Each path below is one point turned by a fixed rotation once a step. After each direction that follows a path, write how fast that rotation turns it, in degrees a step (0 if it stays still).
Each turn is a multiple of 5 degrees from 10 to 175, or 0.
Each row of a path follows its step; steps can be skipped.
path 1
step 0: 1.9, -21.4, 0.7, -33.6, -68.7, -30.5, 7.6, -24.1, -29.3, 19.4, 28.2, -26.0, 9.7, 25.8, -30.3, 2.0, 10.0, -8.8, -25.7, -17.7, 30.0, -24.3, -16.9, 15.7, -22.5, -31.8, 5.2, -17.8, 38.4, 18.1, -10.1, -8.2, 7.9, -15.8, 17.2
step 1: 14.2, 9.5, -4.7, -32.2, -61.2, -17.4, -7.0, 12.5, -22.9, -17.5, -72.3, 7.2, -11.0, 5.6, -10.2, -7.0, -7.3, 9.6, 8.4, -17.9, 0.5, 0.9, 25.2, 44.9, -3.4, -41.2, -9.1, -5.9, 3.0, -11.8, -5.3, 27.8, 11.1, -41.2, -0.3
step 2: 38.8, -4.9, 13.4, -61.5, 4.1, 3.7, -12.6, 3.6, 32.5, 52.2, -35.0, -11.8, 7.8, 31.3, 2.1, 29.1, -2.6, -14.4, 9.6, 13.8, 9.4, 13.6, 6.0, 32.8, -11.3, -26.5, -1.6, 10.4, -9.1, -40.0, -3.6, 7.5, 45.2, 11.2, 16.6
step 3: 39.6, -2.1, 0.4, -21.0, 2.2, 9.5, 13.7, -7.7, -6.9, 12.4, -16.0, -57.3, -6.3, 10.0, -32.0, 3.2, 15.4, -1.6, -18.9, 33.7, 63.7, 34.2, -20.8, -19.9, 9.5, -44.2, -8.2, -14.1, 14.1, 30.6, 12.9, 14.4, 25.5, -9.2, 5.3
step 4: -21.9, 30.6, -28.8, 8.7, -25.9, -25.8, 14.2, -10.1, -2.7, 38.5, -48.6, -28.4, -4.0, -3.3, 23.2, -19.8, 18.6, 32.8, 15.9, -14.9, 49.4, 54.4, 20.2, -4.2, -9.6, -9.8, 4.6, 10.7, -17.9, 10.1, 0.7, 37.0, 4.3, -19.0, 6.7
step 5: -36.8, -9.9, -20.1, -4.6, 15.2, -9.0, -0.8, 17.0, -3.9, 54.9, -2.8, -13.4, 18.8, 2.9, -24.4, 67.0, 21.7, 37.3, 15.4, 0.2, 10.0, 33.5, -9.5, 32.0, -45.9, -26.6, 7.7, 4.0, -27.2, -9.2, -14.8, -13.5, 9.4, -4.5, 3.4
step 6: -4.0, 25.1, -17.1, -6.9, -20.7, -12.3, 2.8, 59.6, -4.8, 0.5, -19.2, -21.3, -24.9, 7.4, -48.5, 14.7, 13.2, 5.8, -33.9, 9.9, 40.0, 18.7, -44.6, 14.1, 9.9, -12.5, 6.6, 24.6, -7.7, 15.7, -10.1, -55.7, -16.0, -6.3, 22.4
step 7: 5.8, -2.6, 5.7, -13.0, -44.4, -11.2, -15.9, 0.8, -25.2, 23.7, -31.7, -37.0, -37.5, -12.0, 14.6, -23.1, -1.5, 16.5, -7.3, -18.9, 20.7, 12.5, -34.3, 23.7, -28.9, 16.3, 47.2, 16.7, -18.7, -34.6, 25.6, 1.6, -38.9, 13.3, 27.8
step 8: 16.3, -55.7, 29.0, -9.1, -51.9, -8.1, -18.0, 7.9, -14.1, 22.1, 15.1, -18.2, 26.6, -11.2, -1.8, 11.7, -1.3, 41.1, -10.8, -8.7, 17.7, 3.7, -1.5, 38.9, -39.9, 6.0, 28.5, -7.1, 1.4, 6.8, 8.9, -30.6, 46.2, -22.3, 15.4
step 9: 1.5, 0.4, 4.3, -22.9, -33.0, -28.3, 10.0, 42.6, 24.8, -15.0, -29.5, -8.9, -30.6, 14.3, -27.2, -5.7, -21.4, 25.1, -23.6, 28.6, -23.3, 12.2, 1.3, 42.9, 7.3, -17.6, 27.8, 3.2, 19.6, 36.4, 21.5, 15.8, 34.1, -40.1, 20.2
step 10: 13.1, 4.7, 3.5, -44.1, 13.3, -4.4, -21.2, 4.9, 12.2, 48.5, -46.2, -29.8, -11.4, 46.6, -11.1, -26.4, -21.5, -12.7, -4.5, -5.1, 6.4, -14.8, 5.2, 23.2, -21.2, 4.8, 51.0, -5.7, -40.6, 24.7, 9.1, 32.1, 14.1, 15.2, -2.0
step 11: 25.5, 8.8, -6.7, -36.2, 2.4, -5.9, -4.7, -21.6, -55.6, 58.7, 15.8, -37.0, -10.9, -8.3, -14.2, 1.6, 7.5, 30.4, -32.5, 1.1, 20.0, -4.3, -1.7, 7.6, 7.7, -18.4, -2.6, -14.9, -12.0, 36.3, -5.2, -3.2, 58.2, -3.0, -27.4
Directions:
2.4, 0.9, 15.3, -4.7, -0.7, -18.8, 0.5, -8.0, -1.3, -4.0, 4.6, 6.9, 3.7, -1.7, -5.6, 1.1, 1.9, -3.7, -8.1, 7.4, 3.0, -6.0, 3.4, 22.1, 6.0, 16.1, 10.0, -3.3, -3.1, 6.1, 5.0, 2.0, -7.9, -0.7, -9.7
35
-7.2, 9.3, 4.5, 6.8, 5.7, 10.4, 8.7, -6.9, 8.0, 6.9, -1.3, 14.3, 6.6, -0.2, -0.6, 1.8, 13.7, 13.4, -14.4, -5.3, 7.9, 0.7, -18.4, -2.3, 5.7, -4.0, -0.1, 0.8, -11.8, -2.7, -0.4, 7.1, -3.0, -4.2, -4.8
45
7.0, -1.4, 5.7, -2.6, -1.6, -5.6, 7.2, 3.4, 1.4, 4.4, -4.0, -4.4, 3.7, 12.8, 0.4, 7.3, 15.2, 17.7, 18.7, -0.3, -4.3, -16.3, 1.5, -8.8, -2.8, 8.5, 4.5, -2.3, -1.7, -7.1, 2.4, -0.2, 0.8, 15.0, -3.8
130
3.3, -5.2, -7.2, 6.9, 5.5, -6.1, -14.6, -4.6, -13.5, -10.0, 1.0, 1.0, 14.5, 2.3, -12.8, 9.5, -6.3, 6.4, -6.0, 8.0, 10.1, -8.9, -5.8, -10.1, 5.3, 0.8, 6.2, -6.7, -1.0, -2.6, -9.1, 1.8, 11.4, -2.4, 10.3
135
-9.5, 16.4, -13.5, 4.6, 14.8, -8.5, 5.6, -5.1, -5.2, 12.1, 8.2, -8.6, -1.1, 1.0, -4.8, 2.0, 2.1, -1.5, 6.6, 1.9, -4.9, 4.4, 9.2, -6.6, 1.7, -1.1, 9.6, -1.7, -10.5, 18.6, -7.0, -2.7, -1.5, -1.1, -6.3
55
11.5, -2.6, 0.7, -9.4, -3.1, -0.6, 6.2, -10.3, 0.2, 3.9, -2.1, 3.9, -2.4, 4.7, 0.8, -8.6, -7.3, -3.5, -6.8, -12.3, -18.4, -21.2, -4.3, -1.9, 0.9, -10.3, 7.2, 0.8, 0.6, 8.2, -8.2, 4.6, 11.0, -10.0, -2.9
35
path 2
step 0: -17.0, 31.6, -45.2, -16.9, -23.4, 45.8, 12.9, 47.0, -1.6, 6.3, -9.1, -2.6, 10.1, 4.1, -22.1, 19.6, -28.0, -14.0, -25.5, -12.2, 17.2, -21.9, 8.6, -19.0, -1.0, 18.9, 13.9, -37.6, 11.8, -5.4, -18.4, -4.9, -2.8, 36.5, -2.6
step 1: -26.6, 41.3, -20.7, -7.0, 2.1, -17.7, 7.8, 13.3, 26.8, -39.0, 12.2, -3.0, 16.8, -5.5, -10.1, -26.5, 13.7, -15.3, 10.3, -2.3, -11.1, 21.0, -22.4, 49.9, 37.9, 32.5, -24.0, 28.5, 20.0, -24.4, -0.1, -13.4, -16.2, -12.2, 7.8
step 2: 12.1, -1.0, -20.3, 24.8, -6.6, 9.1, 16.7, -30.5, 13.3, 1.3, -7.2, -21.6, 0.0, 14.4, 0.0, -13.2, 36.5, -9.0, 17.3, -46.5, 1.5, 36.5, -11.1, -16.5, 3.5, 2.9, 20.8, -49.9, -3.9, -1.7, 45.5, -25.8, 2.0, 41.3, 4.0
step 3: -25.5, 51.5, -28.6, -16.9, 9.5, -29.4, 37.1, -19.3, 8.2, -9.6, -27.6, 3.9, 25.8, -5.1, -28.9, 14.1, -12.4, -25.4, 19.7, 32.8, -5.7, -1.9, 15.1, -20.8, -23.6, -21.6, 33.3, -8.0, 19.5, 16.9, -18.0, 9.5, 2.5, 3.6, 25.1
step 4: 20.2, 12.1, 11.0, -11.0, -0.3, 34.0, 37.7, -16.6, 3.9, 17.0, 8.3, 40.7, 30.3, -33.5, -8.8, 15.1, 44.5, -6.2, -11.7, 19.7, 12.7, -4.8, -11.5, 8.6, 26.5, 34.9, -19.8, -4.6, 15.2, -41.0, 13.3, 17.5, -21.0, 15.7, 12.0
step 5: 5.0, 18.0, -33.8, -13.5, 15.8, 24.4, -15.6, 34.8, -15.8, 5.7, 2.0, -7.5, 37.1, 49.4, 8.7, -26.8, -20.9, -30.2, 11.1, 2.9, -2.4, 5.4, 5.4, -13.2, 24.3, 2.0, -16.1, -56.6, 28.9, -9.3, 16.4, -15.9, 19.1, 9.0, 2.7
step 6: -6.4, 9.1, -15.4, -1.4, -20.8, -61.1, 0.1, -29.2, -18.8, 3.1, 10.2, -6.8, 28.4, -6.3, -21.4, -23.7, 17.7, -32.2, 32.7, 7.3, -24.5, 17.8, 9.7, 25.7, 26.7, 19.3, 13.0, 33.3, -0.2, -18.7, -19.4, -17.9, 3.5, 33.8, -0.8
step 7: 41.2, 33.6, -15.6, 8.7, 9.9, -7.0, 13.4, -24.3, -23.7, 18.5, 2.2, 14.4, -6.6, -7.2, 10.3, 61.2, 24.1, 8.6, -3.0, -25.6, -6.6, 37.1, 22.7, -27.5, -8.6, 12.2, 1.7, -35.1, 4.0, -12.5, 21.8, -28.0, -0.1, 4.1, 25.4
step 8: -0.3, 27.1, -19.9, -9.1, 15.7, 11.2, 19.5, 25.7, -11.6, 35.9, -0.2, -15.3, 42.0, -11.4, -32.2, -0.6, -32.3, -7.9, -26.3, 25.9, 6.0, -12.0, 10.2, 6.9, 9.5, -10.2, 45.7, 21.0, 55.6, 13.5, 12.2, -4.5, -2.2, -3.7, 21.8
step 9: -9.4, -1.3, -19.0, -10.9, -15.8, -1.2, 2.5, -15.8, -32.1, -5.0, 25.9, -13.5, 37.7, -10.3, -14.4, 5.7, 50.6, 4.1, -29.1, -11.8, -13.3, -19.5, -30.1, 20.9, 54.4, 30.8, -32.5, -26.0, -2.2, -4.4, -11.6, -3.8, -22.9, -11.4, 6.7
step 10: -11.8, 36.8, -19.0, 29.3, 15.3, -16.7, -32.4, 2.1, -9.7, 7.0, -17.4, 18.0, 2.1, 39.6, 3.4, -9.4, -5.1, 16.8, 4.6, -14.6, -1.0, 1.7, -26.0, 1.7, -7.8, 11.3, 20.6, -40.7, 33.7, -10.3, 1.8, -61.0, 22.3, 29.0, -10.2
step 11: 3.1, 37.3, -48.4, 19.4, -19.6, -10.6, 21.9, -19.9, 25.1, 31.6, 20.8, -8.1, 5.1, -28.6, -40.3, 13.5, -12.8, -9.1, 13.8, 3.9, -14.3, 20.6, -21.9, -7.8, 19.2, -10.6, 9.3, 37.9, -20.5, 9.3, -34.2, -10.5, -3.3, 26.7, 16.4
Directions:
-9.6, 6.5, 19.3, -2.0, 7.7, 0.9, 3.1, 0.1, -14.3, -12.1, -5.3, 8.0, -9.9, -12.6, 4.7, 3.1, 10.6, -2.2, -3.2, 1.2, 4.2, 15.7, -4.5, 1.4, 5.3, 10.1, -7.6, 0.8, 5.4, 1.9, -10.0, -7.4, 5.9, -1.4, 1.4
130
-16.6, 6.7, -2.7, 6.1, -3.1, -8.9, 2.0, 7.4, -3.0, 12.0, -3.0, -6.8, -3.1, -11.3, -2.0, -8.9, -18.8, -3.9, -2.6, 2.2, 4.6, 1.5, 7.6, 0.6, -2.6, -6.2, -8.5, -6.7, 10.1, 10.4, 0.0, 9.0, 14.2, 8.9, -0.8
140
5.5, 1.9, 1.9, -4.5, -15.3, -0.1, -8.4, 3.4, 10.3, 3.5, -5.1, 2.6, -8.5, 7.1, 5.6, 6.4, -14.2, -4.8, 8.7, -9.5, -2.0, 4.3, -1.0, -3.0, 19.6, 2.8, -4.8, 4.9, 4.6, -14.7, -14.8, -3.4, 5.9, 5.5, -5.2
70
-1.8, -12.7, 1.9, -5.6, 4.7, -4.3, 8.5, 2.0, -1.8, -7.3, 7.7, -14.3, 6.8, 7.0, 4.7, -11.3, -3.4, -3.9, 0.8, -5.5, 5.5, 2.0, -8.0, 4.4, 21.6, 4.4, -1.6, -4.5, 6.1, 6.5, 11.9, 0.0, 2.5, -12.5, -13.8
95
-12.4, -0.8, -4.1, -9.0, 9.3, 1.4, -1.4, 3.1, 17.1, -11.4, -9.2, -1.0, -9.0, 1.6, 1.6, -3.5, 1.4, -6.2, 2.3, -6.2, 9.2, 1.8, 10.0, -4.8, -0.3, 16.8, 3.2, 1.3, -6.0, 0.1, 7.5, 15.4, -10.8, 11.5, 3.4
20
-6.4, -1.2, 10.9, 4.2, 0.9, -1.8, 4.4, -7.5, 5.5, -1.3, 13.0, 3.0, 11.9, 8.6, -16.1, 6.0, 3.2, 14.4, -0.4, -6.3, 2.5, 6.9, 6.1, 11.0, 9.1, -4.2, -10.1, 10.4, -5.6, -0.8, -1.8, 13.1, 6.7, 8.7, 7.3
145
-2.6, 2.1, -6.5, 7.5, -4.1, -9.4, 8.4, -4.8, 5.2, 4.4, -2.6, 11.4, -3.8, 1.8, 12.2, 4.0, -5.0, 19.0, 3.0, 9.0, 6.3, 2.3, 5.5, 14.0, -4.7, 13.9, -9.6, -4.9, 4.4, -10.4, 9.7, -3.5, -5.4, -9.4, -6.3
125
-11.5, -3.0, -6.0, 0.2, -8.8, 9.5, -9.2, -0.8, -4.2, 0.6, 12.8, -6.9, 10.0, 0.5, 14.5, 22.3, 1.9, -5.6, 9.8, -3.5, 12.0, 8.7, -5.1, 0.2, -8.9, 1.5, 0.8, -10.1, -2.3, 4.1, -3.6, 7.0, 1.2, -3.0, 0.8
155
path 3
step 0: -3.6, 19.4, -16.2, 5.4, 0.4, -35.9, 0.7, 15.0, -6.0, -20.0, 19.2, 9.3, 23.8, -3.9, 3.0, -13.1, 13.6, -6.6, 15.4, 8.0, 53.0, 39.2, 9.9, -1.9, -5.0, 53.1, 6.8, 35.9, -12.5, -43.2, 15.8, -30.2, 42.9, 9.4, 18.0
step 1: -15.7, -23.7, -9.8, -23.3, -8.5, -10.7, -7.7, -7.8, -2.2, -57.9, 20.7, 12.3, -8.2, -24.6, -16.0, -14.2, 1.5, 3.0, 21.3, 19.3, 57.2, 4.6, 21.1, 23.3, -42.5, 28.2, 20.6, 8.7, -21.4, 32.4, 23.4, -9.5, 28.8, 12.3, 15.2
step 2: 0.4, -29.4, 1.8, -17.0, 1.1, -48.0, 16.7, 20.9, 27.8, -26.3, 27.8, 38.2, 6.4, -37.1, 8.2, 17.3, 9.1, -16.5, 13.3, 34.8, 13.6, 20.9, 20.2, -23.8, -40.6, -30.2, -26.6, 17.2, -17.6, 30.9, 17.6, 4.0, 16.5, 11.1, -1.4
step 3: 10.2, -22.6, -46.6, 1.7, 13.2, -67.6, 19.9, 28.3, -7.4, -18.2, -16.2, 22.4, -7.5, -11.4, -16.8, 29.7, 7.9, -31.9, 12.7, 37.9, -10.8, 16.0, 8.2, -4.4, 13.1, 37.7, -9.1, 16.3, -4.0, 16.5, 23.0, -7.8, -0.4, 11.5, -31.7
step 4: 39.9, -11.1, -36.4, -23.7, 6.8, -39.6, 0.9, -19.3, -19.6, -34.0, 14.3, 26.4, -22.8, -4.4, -25.2, -28.7, 6.8, -38.5, 18.8, 31.3, 34.2, -22.1, -6.5, 11.8, 24.7, 2.0, -6.3, 38.9, -10.9, -20.4, -3.1, 4.2, -5.6, -5.0, -24.1
step 5: 8.1, -28.7, -12.8, 8.3, 15.8, -30.5, -17.1, 4.1, 1.5, -11.9, 8.8, 21.0, -24.2, -21.7, -26.7, -43.8, -41.1, 25.0, 19.9, 27.0, 29.4, 1.3, -33.5, -36.5, -10.1, -2.4, -16.0, 33.5, -28.0, -4.1, -8.0, -13.3, 26.1, -28.5, -27.8
step 6: 0.1, -78.9, -4.4, -8.7, 39.4, -26.4, -9.4, -8.3, 32.3, 18.3, 18.3, -23.0, -0.7, -34.6, -7.0, -12.6, -10.1, -4.1, 25.9, 42.2, 8.8, 18.7, -25.9, 3.2, 14.6, 16.1, 12.2, 7.2, -9.5, 20.0, -8.8, -31.7, 2.2, -7.0, -6.9
step 7: 16.2, -13.0, -23.1, 1.3, 30.6, -32.0, 4.3, -17.3, 19.6, -23.0, -25.2, -17.1, 28.9, -9.0, 28.2, -33.0, -12.7, -37.7, -1.5, 55.8, 3.8, 12.3, 1.5, 11.2, 33.7, -34.0, 3.8, -4.5, -10.6, 32.4, -10.3, -28.9, 26.0, -7.9, -11.3
step 8: 7.3, 12.7, -39.0, -7.4, 25.7, -21.1, 5.8, 12.6, -1.4, 19.3, -33.0, -4.4, 21.5, 20.2, 6.4, -53.9, -11.7, -1.0, 20.6, 39.4, 47.6, 26.4, 15.8, -15.3, -6.9, -14.4, 5.0, 13.0, -0.7, 1.9, -10.4, -34.8, -23.8, 25.2, -38.4
step 9: -3.6, -9.8, -56.5, 11.9, 9.6, -13.3, 8.0, -27.6, 10.9, 25.7, -11.5, -0.2, 11.4, -9.9, -8.3, -20.1, 1.8, 11.1, -3.5, 50.7, 48.4, -8.0, 0.4, -15.3, -25.6, 12.7, 28.3, 19.6, -28.0, -25.4, -25.0, -25.2, -8.6, 16.0, 42.2
step 10: -10.7, -26.9, -32.1, 11.4, -8.1, 7.3, -9.4, -22.5, -3.8, -32.0, 23.6, -16.9, -5.6, -2.6, 18.1, 12.6, -42.0, -8.6, 11.5, 41.3, 29.7, -3.0, -0.8, -45.4, -9.4, -19.4, 29.2, -4.5, -37.9, 24.3, -11.6, -26.7, 3.7, 46.7, 19.7
step 11: 19.4, -5.1, -16.3, 7.3, 36.1, -41.2, 16.8, -10.8, 6.0, 10.3, 39.1, 10.2, 4.4, 16.0, 54.1, 23.0, -20.5, 0.6, 16.1, 31.1, 17.8, 23.9, -6.1, -11.7, -15.6, -5.2, -5.3, -26.6, -15.8, 1.1, -5.7, -7.3, 21.0, 63.6, -13.2
Directions:
-8.2, -2.2, -3.0, 5.4, -3.1, -0.5, -1.3, 3.9, -12.9, 1.4, 0.7, 8.0, 11.3, -12.1, 7.3, 2.4, -12.7, -15.1, 2.9, 3.0, 1.8, 7.8, -12.0, 12.5, -13.0, -1.3, 12.0, 6.1, 3.2, -2.8, -12.6, 8.4, -2.7, -2.5, -7.6
0
-8.9, 7.7, -2.5, 6.3, -0.9, 1.9, -14.0, 16.8, 1.3, 3.6, 2.1, -8.1, 0.7, 3.9, 4.5, -1.0, -12.4, -3.7, 9.3, -4.4, -9.1, 11.8, 6.2, -15.5, 0.4, -4.3, -10.0, 13.1, -7.1, -6.5, 9.7, -1.6, 4.2, 3.3, -8.1
135
-3.5, -0.2, 2.0, 3.6, -2.5, 9.7, 13.6, -5.2, 2.4, 9.5, -6.9, -5.2, -10.1, -0.5, -15.2, -9.3, -3.6, -11.4, 5.2, 12.3, -2.0, 12.4, -5.7, 0.2, 2.4, -9.3, 0.2, -18.1, -11.2, -11.4, 2.0, 1.2, 2.0, 1.4, -2.5
25
10.6, 3.8, 10.4, 1.8, -6.3, -3.7, -8.5, 4.5, 13.3, 7.7, -6.9, -4.5, -4.8, -5.5, -12.1, -1.4, -13.7, -0.2, -4.4, 1.0, 3.4, -2.2, -14.5, 11.9, 12.8, -0.7, -8.9, 11.0, 10.3, 6.7, -6.9, 0.7, 3.7, 9.6, 0.2
40
-7.0, 4.5, -7.5, 0.9, 18.4, 5.7, -0.8, 1.6, -4.7, 16.8, -1.9, 5.0, -10.8, -10.7, 11.1, -5.1, -4.8, 3.1, 1.4, 5.0, -1.2, -16.3, 3.7, -5.4, 12.3, -9.7, 12.4, 0.1, 3.5, 3.5, -5.0, -5.5, 2.3, 8.5, 0.5
20
1.4, -15.4, 1.5, -10.5, -5.3, 0.5, -0.8, -5.8, 6.2, 8.5, 11.7, 3.1, 0.3, 3.2, 1.8, -0.2, 3.9, -5.9, 19.4, -11.7, 4.9, 2.9, 8.6, 8.0, 4.3, -13.0, -0.8, 4.7, 9.8, -11.5, -0.9, -5.3, -13.1, 9.1, 1.1
160
